Each row has a name. Each question is about the rows just above it. Places in a row count from 0.

X: -0.44 -0.81 +0.09 -0.98 +0.25 -2.22
Q: +1.94 +3.07 -2.88 +3.88 -2.71 +3.65
P: -2.46 +0.49 +0.05 -1.82 +0.15 -0.76
G: -0.58 -1.90 +1.12 -2.01 +1.20 -3.37
Y: -5.32 -1.59 +2.77 -5.63 +2.61 -2.63
L: +8.12 +1.26 -2.87 +7.86 -2.85 +3.97
Where does +8.12 +1.26 -2.86 +7.86 -2.85 +3.97 differ from L, and what was there? => 2, -2.87
Where does +8.12 +1.26 -2.87 +7.86 -2.85 +3.98 differ from L, and what was there? => 5, +3.97
Changed G: -0.58 -1.90 +1.12 -2.01 +1.19 -3.37. Place and old value: => 4, +1.20
Changed G: -0.58 -1.90 +1.12 -2.00 +1.20 -3.37. Place and old value: => 3, -2.01
One entry of Q was changed: +1.94 +3.07 -2.88 +3.88 -2.70 +3.65. Where, and from what? => 4, -2.71

M: -0.02 -0.46 +2.77 -1.56 +1.75 -0.89 +0.58 +0.01 -1.22 +3.17 -1.99 +0.48
 +1.61 +0.93 -0.48 -0.47 -1.26 +1.43
U: +8.04 -4.53 -2.90 -3.63 +2.97 -2.71 -2.28 -1.17 +3.83 +2.36 -4.17 -1.09
 -1.70 -0.25 -2.49 +0.49 -2.89 +4.86
D: -1.06 +4.90 +0.22 -2.06 -0.02 +0.80 -3.15 -4.51 -3.73 +3.81 +4.21 +2.42
 +1.26 +4.81 -2.98 +2.06 +4.77 -1.45
Z: -0.36 +2.83 +1.38 -4.25 +3.53 -1.42 -2.60 +7.31 -1.08 -0.21 +7.15 -1.36
 +1.23 -0.73 -0.43 -8.70 -2.30 -0.33
B: +5.40 -3.24 -3.18 -2.59 +2.60 -0.33 -3.40 +0.66 +3.61 +2.80 -2.60 +0.56
 -0.90 -0.60 -3.42 -0.07 -2.19 +4.69
K: +2.58 -1.30 -3.76 +0.48 +2.62 +2.78 -0.08 -1.36 -2.23 +1.70 +0.75 -2.63
 +0.83 -1.72 -0.13 +2.55 +2.50 -2.46
Changed M: -0.02 -0.46 +2.77 -1.56 +1.75 -0.89 +0.58 +0.01 -1.22 +3.17 -1.99 +0.48
 +1.60 +0.93 -0.48 -0.47 -1.26 +1.43. Place and old value: => 12, +1.61
One entry of M was changed: -0.02 -0.46 +2.77 -1.56 +1.75 -0.89 +0.58 +0.01 -1.22 +3.17 -1.99 +0.48
 +1.61 +0.94 -0.48 -0.47 -1.26 +1.43. Where, and from what? => 13, +0.93

C: +0.02 +1.66 +3.55 +0.18 +0.45 -0.04 +0.44
H: +0.02 +5.41 +5.16 +0.36 +8.84 -0.04 +0.00
V: +3.82 +0.02 +3.99 -0.35 -0.09 +2.20 +1.85
W: +4.40 +0.17 +2.23 +0.24 -0.09 -0.04 +0.00
N: +0.89 +1.22 +0.03 +0.39 -0.09 -0.04 +0.00
E: +1.77 +0.02 +0.03 +0.69 -0.09 +3.65 +0.00
T: +0.16 +2.56 +4.13 -0.38 +6.13 -0.04 +0.00
J: +0.02 +3.61 +2.81 -0.11 +0.72 +3.38 +0.00
A: +0.02 +2.26 +1.79 +2.23 -0.09 +2.33 +0.89
S: +0.02 +2.86 +3.11 -0.12 +2.08 +0.88 +2.30
Changed E: +1.77 +0.02 +0.02 +0.69 -0.09 +3.65 +0.00. Place and old value: => 2, +0.03
Changed N: +0.89 +1.22 +0.03 +0.39 -0.09 -0.04 +0.01. Place and old value: => 6, +0.00
Changed A: +0.02 +2.26 +1.79 +2.23 -0.09 +2.32 +0.89. Place and old value: => 5, +2.33

Tomet: -5.51 +2.69 +1.75 -2.60 -0.52 -1.28 -2.46 -1.39 +3.06 -5.88 +1.69 -4.24
 +6.65 -6.30
dilu: +4.04 +2.65 -5.57 -4.49 +2.47 -6.49 -4.79 +5.38 -0.61 -4.24 -4.22 +1.13
 +3.30 -5.09
kaget: +4.04 +2.65 -5.57 -4.49 +2.47 -6.49 -4.79 +5.38 -0.61 -4.24 -4.22 +1.13
 +3.30 -6.91
Changed kaget: +4.04 +2.65 -5.57 -4.49 +2.47 -6.49 -4.78 +5.38 -0.61 -4.24 -4.22 +1.13
 +3.30 -6.91. Place and old value: => 6, -4.79
Where does +4.04 +2.65 -5.56 -4.49 +2.47 -6.49 -4.79 +5.38 -0.61 -4.24 -4.22 +1.13
 +3.30 -5.09 differ from dilu, and what was there? => 2, -5.57
Where does +4.04 +2.65 -5.57 -4.49 +2.47 -6.49 -4.79 +5.37 -0.61 -4.24 -4.22 +1.13
 +3.30 -6.91 differ from kaget, and what was there? => 7, +5.38
Changed Tomet: -5.51 +2.69 +1.76 -2.60 -0.52 -1.28 -2.46 -1.39 +3.06 -5.88 +1.69 -4.24
 +6.65 -6.30. Place and old value: => 2, +1.75
Changed dilu: +4.04 +2.64 -5.57 -4.49 +2.47 -6.49 -4.79 +5.38 -0.61 -4.24 -4.22 +1.13
 +3.30 -5.09. Place and old value: => 1, +2.65
Where does -5.51 +2.69 +1.75 -2.60 -0.52 -1.28 -2.46 -1.39 +3.05 -5.88 +1.69 -4.24
 +6.65 -6.30 differ from Tomet, and what was there? => 8, +3.06

fadi: -2.02 -3.94 -1.75 -2.06 +0.30 +0.15 -2.62 -1.60 +3.82 -1.67 -1.80 -1.21
 -4.46 -0.77 +4.07 -0.35 -1.25 -8.74 -1.80 -1.94 -1.53 -3.32
bozi: +6.95 +5.25 +0.76 +1.21 +5.70 +9.07 -3.25 -0.31 +0.74 -2.02 +5.80 -1.44
 +1.53 +0.06 -1.34 -1.42 +4.82 -0.76 -2.99 -0.82 +3.18 +4.91
Mose: -2.02 -3.94 -1.75 -2.06 +0.30 +0.15 -2.62 -1.60 +3.82 -1.67 -1.80 -1.21
 -4.46 -0.77 +4.07 -0.35 -1.25 -8.74 -4.53 +1.21 -2.32 -0.80
One entry of bozi was changed: +6.95 +5.25 +0.76 +1.21 +5.71 +9.07 -3.25 -0.31 +0.74 -2.02 +5.80 -1.44
 +1.53 +0.06 -1.34 -1.42 +4.82 -0.76 -2.99 -0.82 +3.18 +4.91. Where, and from what? => 4, +5.70
One entry of bozi was changed: +6.95 +5.25 +0.76 +1.21 +5.70 +9.07 -3.25 -0.31 +0.74 -2.02 +5.80 -1.44
 +1.54 +0.06 -1.34 -1.42 +4.82 -0.76 -2.99 -0.82 +3.18 +4.91. Where, and from what? => 12, +1.53
Changed bozi: +6.95 +5.25 +0.76 +1.21 +5.70 +9.07 -3.25 -0.31 +0.74 -2.02 +5.80 -1.44
 +1.53 +0.06 -1.34 -1.42 +4.82 -0.76 -3.00 -0.82 +3.18 +4.91. Place and old value: => 18, -2.99
One entry of bozi was changed: +6.95 +5.25 +0.76 +1.21 +5.70 +9.07 -3.25 -0.31 +0.74 -2.02 +5.80 -1.45
 +1.53 +0.06 -1.34 -1.42 +4.82 -0.76 -2.99 -0.82 +3.18 +4.91. Where, and from what? => 11, -1.44

Zarup: +1.19 +0.35 +2.06 +0.57 -3.97 +2.13 +3.49 -0.40 +1.21 -0.81 -2.19 -0.66
 -1.94 +6.43
luv: +4.63 +4.15 +2.39 +2.06 -2.39 -1.77 +4.41 +1.47 +0.74 +0.29 -1.65 +1.56
 -1.42 -0.44
vutor: +4.63 +4.15 +2.39 +2.06 -2.39 -1.77 +4.41 +2.94 +1.10 +1.41 -1.47 +1.24
 +4.37 +1.52
tal: +2.98 +4.19 -3.61 -0.41 -2.99 -4.56 +2.98 -4.81 -1.18 -4.09 -0.78 -5.46
 -0.87 -5.49
Changed luv: +4.63 +4.15 +2.39 +2.06 -2.39 -1.77 +4.41 +1.47 +0.73 +0.29 -1.65 +1.56
 -1.42 -0.44. Place and old value: => 8, +0.74
Where does +2.98 +4.19 -3.61 -0.41 -2.99 -4.56 +2.99 -4.81 -1.18 -4.09 -0.78 -5.46
 -0.87 -5.49 differ from tal, and what was there? => 6, +2.98

Fif: -2.08 +2.44 +4.20 -8.16 -6.23 -4.79 -2.83 +2.06 -0.93
bizun: +4.24 +3.41 +4.73 +3.94 +1.43 +3.01 -2.56 +5.07 -0.93
tove: +0.66 -0.72 -0.52 -7.91 -6.82 +1.79 +0.92 -2.13 +0.01
defa: -3.90 -4.15 -3.62 -4.51 -0.25 -1.57 -5.24 -3.86 -3.85
Changed bizun: +4.23 +3.41 +4.73 +3.94 +1.43 +3.01 -2.56 +5.07 -0.93. Place and old value: => 0, +4.24
Where does -3.91 -4.15 -3.62 -4.51 -0.25 -1.57 -5.24 -3.86 -3.85 differ from defa, and what was there? => 0, -3.90
Where does -3.90 -4.15 -3.63 -4.51 -0.25 -1.57 -5.24 -3.86 -3.85 differ from defa, and what was there? => 2, -3.62
Where does -3.90 -4.15 -3.62 -4.51 -0.26 -1.57 -5.24 -3.86 -3.85 differ from defa, and what was there? => 4, -0.25

Zug: -1.02 +2.79 +1.07 -5.14 +6.55 -0.98 -4.89 -0.80 +1.13 -2.90 +0.38 +2.92
zib: -0.48 +5.17 +2.45 -0.46 +8.78 +0.60 -9.22 -2.99 +1.32 -3.90 -1.04 -2.45
gov: +0.25 -4.78 +3.18 +3.31 +2.45 -7.54 -6.93 -2.05 -1.01 -5.18 -2.38 +4.19
Where does -0.48 +5.17 +2.45 -0.46 +8.78 +0.60 -9.23 -2.99 +1.32 -3.90 -1.04 -2.45 differ from zib, and what was there? => 6, -9.22
Changed Zug: -1.02 +2.79 +1.07 -5.14 +6.55 -0.98 -4.89 -0.80 +1.13 -2.90 +0.38 +2.93. Place and old value: => 11, +2.92
One entry of gov was changed: +0.25 -4.78 +3.18 +3.31 +2.45 -7.54 -6.92 -2.05 -1.01 -5.18 -2.38 +4.19. Where, and from what? => 6, -6.93
One entry of Zug was changed: -1.01 +2.79 +1.07 -5.14 +6.55 -0.98 -4.89 -0.80 +1.13 -2.90 +0.38 +2.92. Where, and from what? => 0, -1.02
Changed Zug: -1.02 +2.78 +1.07 -5.14 +6.55 -0.98 -4.89 -0.80 +1.13 -2.90 +0.38 +2.92. Place and old value: => 1, +2.79
One entry of gov was changed: +0.25 -4.78 +3.18 +3.31 +2.45 -7.54 -6.93 -2.05 -1.01 -5.18 -2.37 +4.19. Where, and from what? => 10, -2.38

